First come named turns, each shown by rows before and after it. For each pair of rows after them, which turns, in which order, take the first row to the second? The first pair is done for you.
turn A:
[ 0.61,  1.29, -1.49, -0.31, -0.34,  0.08, -0.64, -0.04,  1.00, -1.39,
 -0.29,  0.05,  1.19,  0.44, -1.17, -0.18,  0.71, -0.64, -0.11, -1.62,
  2.04,  1.24, -1.13,  0.35, -1.26,  1.95, -0.03, -0.69, -0.32] => [ 0.46,  0.84, -1.40,  0.36, -0.07, -0.42, -0.82, -0.07,  1.64, -0.15,
 -0.55,  0.44,  1.00,  0.77, -1.63, -0.33,  0.69, -0.49,  0.46, -1.73,
  2.05,  0.72, -1.82,  0.08, -1.30,  1.97, -0.60, -0.20,  0.62]
[-0.65, -0.88,  0.68, -0.58,  0.11,  3.20, -0.83, -0.89, -2.18, -2.19,
 -0.86, -1.47, -1.01,  2.25, -0.98,  1.51, -3.68,  2.82, -1.69,  1.08,
 -1.05,  0.66,  1.02,  1.55, -0.42,  0.23, -0.47,  1.02, -3.20] => [ 1.62,  0.18,  0.44, -1.07, -0.69,  2.00, -2.52,  0.48, -1.59, -2.07,
  0.86, -2.82, -0.16,  3.02,  0.92,  1.85, -1.79,  2.21, -0.30,  0.16,
 -1.24,  2.37,  0.82,  0.87, -1.25,  1.43,  1.49, -0.08, -2.98]
[ 0.72,  2.60,  1.76, -0.03,  1.04,  1.63, -1.98,  1.77, -0.50, -0.55,
  1.09, -1.00, -0.50,  1.23, -0.23,  0.07,  0.25, -0.81,  0.76,  0.47,
 -1.44,  1.00,  0.62, -0.69, -1.29,  0.56,  1.39, -0.39, -2.07] => [ 0.50,  2.25,  1.53,  0.73,  1.22,  0.80, -2.20,  2.24,  0.51,  1.56,
  1.19, -0.39, -0.69,  1.73, -0.73, -0.15,  0.09, -0.05,  1.37, -0.04,
 -1.91,  0.11, -0.17, -1.03, -1.15,  0.46,  0.41,  0.18, -0.37]
[-4.84,  0.05, -1.63,  0.33,  0.17, -0.25,  1.66, -2.30, -3.09, -1.98,
 -2.86, -0.17, -1.01,  0.82, -2.50,  1.38, -3.29, -1.91, -0.41,  1.09,
  0.89, -2.77,  0.82,  1.37,  0.50,  0.24, -1.09,  2.22,  0.89] => [-2.12,  1.90, -1.87, -1.29, -0.85, -0.38,  0.58, -1.68, -4.19, -4.72,
 -1.49, -2.32, -0.06,  0.78, -0.26,  2.01, -1.78, -3.40,  0.08,  0.97,
  1.26,  0.08,  2.02,  1.35, -0.73,  1.52,  2.09,  0.12, -1.16]
turn C:
[ 2.05,  0.28, -0.94, -0.90,  0.44, -2.13, -0.83,  0.23,  2.06,  1.24,
  1.34,  0.12,  0.72,  1.02,  0.67, -0.70,  0.06,  0.27,  1.15, -1.18,
 -0.54,  0.93, -0.05,  0.36,  0.27,  1.54,  0.96, -0.46,  1.07] => [ 2.65,  0.38, -0.91, -1.11,  0.28, -1.84, -0.47, -0.16,  1.49,  0.25,
  1.28, -0.23,  0.97,  1.09,  0.39, -0.46, -0.48,  0.01,  0.92, -0.97,
 -0.29,  1.25,  0.15,  0.67,  0.31,  1.80,  1.20, -0.69,  0.21]
[ 4.19, -0.29, -1.69, -0.95,  2.00, -1.73,  0.85,  0.62,  2.76,  2.95,
  2.29,  0.99,  1.19,  2.37, -1.97,  1.17, -0.70,  0.35,  4.77, -1.97,
  2.32,  2.04, -3.78,  0.90,  0.70,  2.85, -2.90,  0.94,  0.69] => [ 4.73, -0.02, -2.19, -0.37,  0.40, -2.04,  0.78,  0.44,  2.84,  2.31,
  2.45, -0.58,  1.75,  0.86, -0.11,  1.34,  1.01, -0.78,  4.10, -2.50,
  3.18,  1.90, -3.58,  0.35,  2.03,  1.76, -1.75, -0.48,  3.36]
[ 0.08, -1.19, -2.20, -1.39, -2.34, -0.52,  2.45, -0.88,  1.82,  1.19,
 -0.56,  2.51, -2.38, -0.46,  0.86,  1.44,  0.03,  1.78,  1.92,  1.05,
  2.20, -1.05, -0.13, -2.43,  1.88,  0.80, -4.34,  0.25,  0.96] => [ 1.23, -0.50, -2.54, -1.78, -2.95, -0.33,  2.89, -1.67,  1.10, -0.35,
 -0.47,  1.61, -2.21, -1.10,  1.39,  1.45,  0.14,  0.88,  1.15,  1.00,
  3.39, -0.54,  0.14, -2.05,  2.17,  0.84, -3.37, -0.65,  0.53]
turn D:
[ 3.71,  0.30, -1.81, -2.35,  1.69,  2.86,  1.06,  0.65, -1.05, -1.29,
 -0.58,  0.08,  0.33, -0.82, -1.18, -0.61,  0.53, -1.23,  1.22, -1.83,
  1.57, -1.61,  1.53, -0.23, -0.01,  1.64,  0.18,  2.33, -0.33] => [ 3.86,  0.69, -1.93, -1.52,  0.94,  2.21,  0.73,  0.84, -0.69, -0.70,
 -0.69, -0.32,  0.43, -1.12, -0.23, -0.75,  1.35, -2.06,  0.99, -2.60,
  1.51, -2.14,  1.10, -0.62,  0.60,  1.39,  0.61,  1.78,  1.51]
[ 0.02, -0.80,  0.74, -1.44, -1.83,  1.71,  1.99, -0.45, -1.26, -4.59,
 -0.41, -2.59,  1.22, -1.61,  0.40,  1.49, -0.84,  2.22,  0.05,  1.19,
  0.95,  0.96,  2.02,  0.73, -1.71, -1.74,  3.70, -3.59, -5.20] => [ 0.27,  1.00,  0.53,  1.03, -3.92, -0.05,  1.13, -0.02, -0.40, -3.08,
 -0.47, -4.41,  1.38, -2.15,  2.83,  1.18,  1.39, -0.64, -0.33, -1.13,
  0.82, -0.28,  1.25, -0.22,  0.40, -1.94,  4.81, -4.98, -0.34]
[-0.48, -0.66,  1.67, -0.95,  0.17,  1.44,  0.40, -0.57,  0.79, -0.55,
 -0.28,  0.24, -0.39, -0.59, -0.68, -0.34,  0.31,  0.26, -1.13,  0.48,
  0.15,  0.26,  0.31,  0.67,  0.77, -0.91,  0.64,  0.20,  0.07] => [ 0.01,  0.09,  1.70, -1.33, -0.02,  1.18, -0.31, -0.12,  0.59, -0.87,
  0.32, -0.22, -0.22, -0.18,  0.02, -0.37,  0.50, -0.58, -0.67,  0.09,
 -0.47,  0.90,  0.43,  0.79,  0.27, -0.11,  1.58, -0.04, -0.49]
[ 0.98,  1.17,  1.31, -1.63,  0.31, -1.49, -1.50, -4.29, -2.05, -0.77,
 -2.02,  1.25,  0.52,  3.68,  3.78, -2.58,  0.74, -0.93, -0.65, -0.63,
  0.50,  0.22,  1.24, -1.24,  0.69,  1.61, -1.28, -1.17, -0.58] => [ 0.11, -0.08,  0.92, -0.72,  0.15, -1.65, -0.57, -5.11, -1.50,  0.08,
 -2.49,  1.54,  0.32,  2.50,  3.51, -2.75,  0.77,  0.04, -1.16, -0.36,
  1.10, -1.15,  0.86, -1.55,  1.78,  0.14, -2.20, -0.80,  1.41]
Now pairs of rows:
Between the rows of a pair lie two turns.
[-1.57, -0.24,  0.91,  0.05,  1.00,  1.00,  1.76, -1.80,  0.13,  0.53,
 -1.17,  1.91, -0.76,  1.79, -2.58, -0.45, -2.14,  0.36, -0.65,  0.19,
 -0.37, -2.09, -0.70,  0.77, -0.33, -0.14, -2.58,  1.52, -1.32] => [-0.54,  2.57,  1.60,  1.62, -0.99, -1.04, -1.40,  0.88,  0.89,  2.12,
 -0.12,  0.28, -0.15,  2.69,  1.02, -0.44,  0.77, -2.17,  0.60, -1.97,
 -2.18, -0.97, -0.51, -0.10, -0.23,  1.16,  0.53, -0.10,  1.34]
D C
[ 2.59,  2.05,  0.38,  0.73,  1.13, -1.08,  1.12, -0.58,  0.82,  0.30,
 -0.31, -3.35, -0.89,  3.05, -0.25, -0.30,  0.86, -3.38,  0.93, -2.63,
 -2.35,  0.38, -2.33,  1.32, -0.07,  2.83, -1.18, -0.98,  0.21] => [ 0.76,  0.84,  0.95,  1.42,  2.07, -0.67,  1.86, -1.11,  0.86,  1.32,
 -1.44, -1.93, -1.78,  3.05, -1.95, -0.66, -0.61, -2.04,  0.35, -2.28,
 -2.89, -1.52, -2.55,  1.53,  0.19,  1.96, -3.30,  0.37,  0.56]
C A
[-1.05, -0.42,  0.41,  1.09,  0.10, -0.08, -0.81,  0.90,  0.68,  2.63,
 -0.92,  0.55, -0.69, -0.51,  0.53, -0.75,  0.89,  0.86, -0.74, -0.21,
 -1.90, -1.67, -0.25, -0.42,  0.57, -0.68,  0.01,  0.97,  2.19] => [ 2.25,  0.71, -0.97, -0.03, -1.24, -0.53, -0.80,  0.16, -0.02, -0.23,
  0.10, -1.69,  0.51, -0.48,  2.20, -0.52,  1.67, -1.01, -0.95, -1.00,
  0.49,  0.27, -0.35, -0.18,  0.66,  0.73,  2.05, -1.05,  1.02]
C A
[ 3.56,  1.58, -2.17, -2.23,  1.58, -1.25,  1.55, -0.55,  1.48,  0.66,
  1.26, -0.98, -0.93,  2.70, -1.21, -0.99, -1.53, -1.87,  1.46, -2.15,
  2.00,  0.17, -1.69, -1.35,  0.55,  2.86, -0.61,  0.93, -0.52] => [ 1.63, -0.48, -1.82, -1.56,  2.38, -1.26,  1.63, -0.37,  2.36,  2.76,
  0.87,  0.66, -1.35,  1.77, -2.21, -0.93, -1.49,  0.53,  1.63, -1.30,
  1.38, -1.22, -2.00, -2.02,  0.59,  1.18, -2.35,  2.06,  1.11]
C D
[-0.36, -0.78, -1.72, -1.43,  0.33,  3.47,  2.45, -1.18, -1.29, -3.48,
 -0.26, -1.26,  1.02, -1.68, -0.80,  0.41, -1.27,  1.74, -0.34,  1.92,
  2.07, -0.33,  2.53,  0.77, -0.36, -1.87, -0.41, -3.06, -2.15] => [-1.70,  0.42,  0.49, -0.68,  2.26,  2.43, -0.17,  2.00,  0.11,  1.69,
  0.23,  1.48,  0.04,  2.43, -1.51,  0.22, -1.93,  1.90,  2.84,  0.65,
 -2.63,  0.02,  1.82,  0.62, -3.12,  0.58, -1.23, -0.51, -3.25]
D C
[ 0.35, -1.22,  3.32, -2.05,  0.49,  0.83, -2.88,  2.71,  0.37,  3.76,
  3.42,  2.36, -1.77,  1.74,  2.01,  1.19,  0.32,  1.93,  3.47,  1.11,
 -3.89,  3.30,  0.31, -1.66, -4.49,  4.01,  0.42,  2.85, -2.47] => [-2.95, -3.07,  3.88, -1.58,  1.61,  3.04,  0.40,  0.07, -1.56,  1.73,
  0.79,  4.11, -2.91, -0.07, -0.91,  0.36, -2.80,  2.92,  0.25,  2.78,
 -3.46,  0.18,  0.90, -0.09, -2.86,  2.19, -2.50,  4.34, -3.74]
A A
[-2.63, -0.62,  0.18, -0.91,  1.44,  0.60, -0.87,  0.48,  0.86,  1.99,
 -1.12,  1.53, -0.65,  0.23, -1.86,  1.29, -0.69,  2.07,  0.64,  1.38,
 -0.69, -2.46,  1.82, -1.05, -1.29, -2.12, -2.03,  1.43,  1.15] => [-0.54, -0.45, -0.83, -2.67,  0.31,  1.75,  0.06, -0.75, -0.76, -2.51,
 -0.69, -0.51,  0.20, -1.42, -0.83,  1.61, -0.16,  1.19, -0.59,  2.61,
  1.87, -0.74,  3.22, -0.19, -1.13, -2.08, -0.05, -0.51, -1.22]
C D
[-0.89, -0.42, -1.71, -0.30,  2.61,  1.61,  3.13, -0.35, -1.19, -0.76,
  1.52,  1.36, -0.58,  0.13, -1.12, -0.77,  0.77, -0.78, -1.78, -0.83,
 -0.67,  1.46, -1.13,  1.60, -0.92,  1.36,  0.35,  0.56, -1.41] => [-0.47,  0.84, -1.70,  0.96,  1.76,  0.23,  1.92,  0.32, -0.24,  0.90,
  1.44,  0.60, -0.62,  0.88,  0.33, -0.88,  2.09, -2.09, -1.22, -2.52,
 -1.09,  0.88, -2.01,  0.77, -0.11,  1.72,  1.05,  0.06,  1.20]
D A
[ 0.97,  1.94,  0.06, -1.50,  4.03,  2.85, -0.06, -0.24,  2.71, -0.28,
  2.34, -1.76, -0.28, -0.17,  2.22,  0.54,  2.21,  0.84,  0.94, -1.38,
  0.19,  1.07, -1.85, -1.11, -1.06, -0.46,  2.44,  0.26, -0.11] => [ 0.50,  1.64,  0.17, -1.20,  4.19,  2.93, -0.40,  0.25,  2.97,  0.57,
  2.43, -1.04, -0.35,  0.19,  1.83,  0.58,  2.44,  1.02,  1.30, -1.30,
 -0.35,  0.84, -2.12, -1.31, -1.09, -0.27,  2.19,  0.60,  0.20]
C C
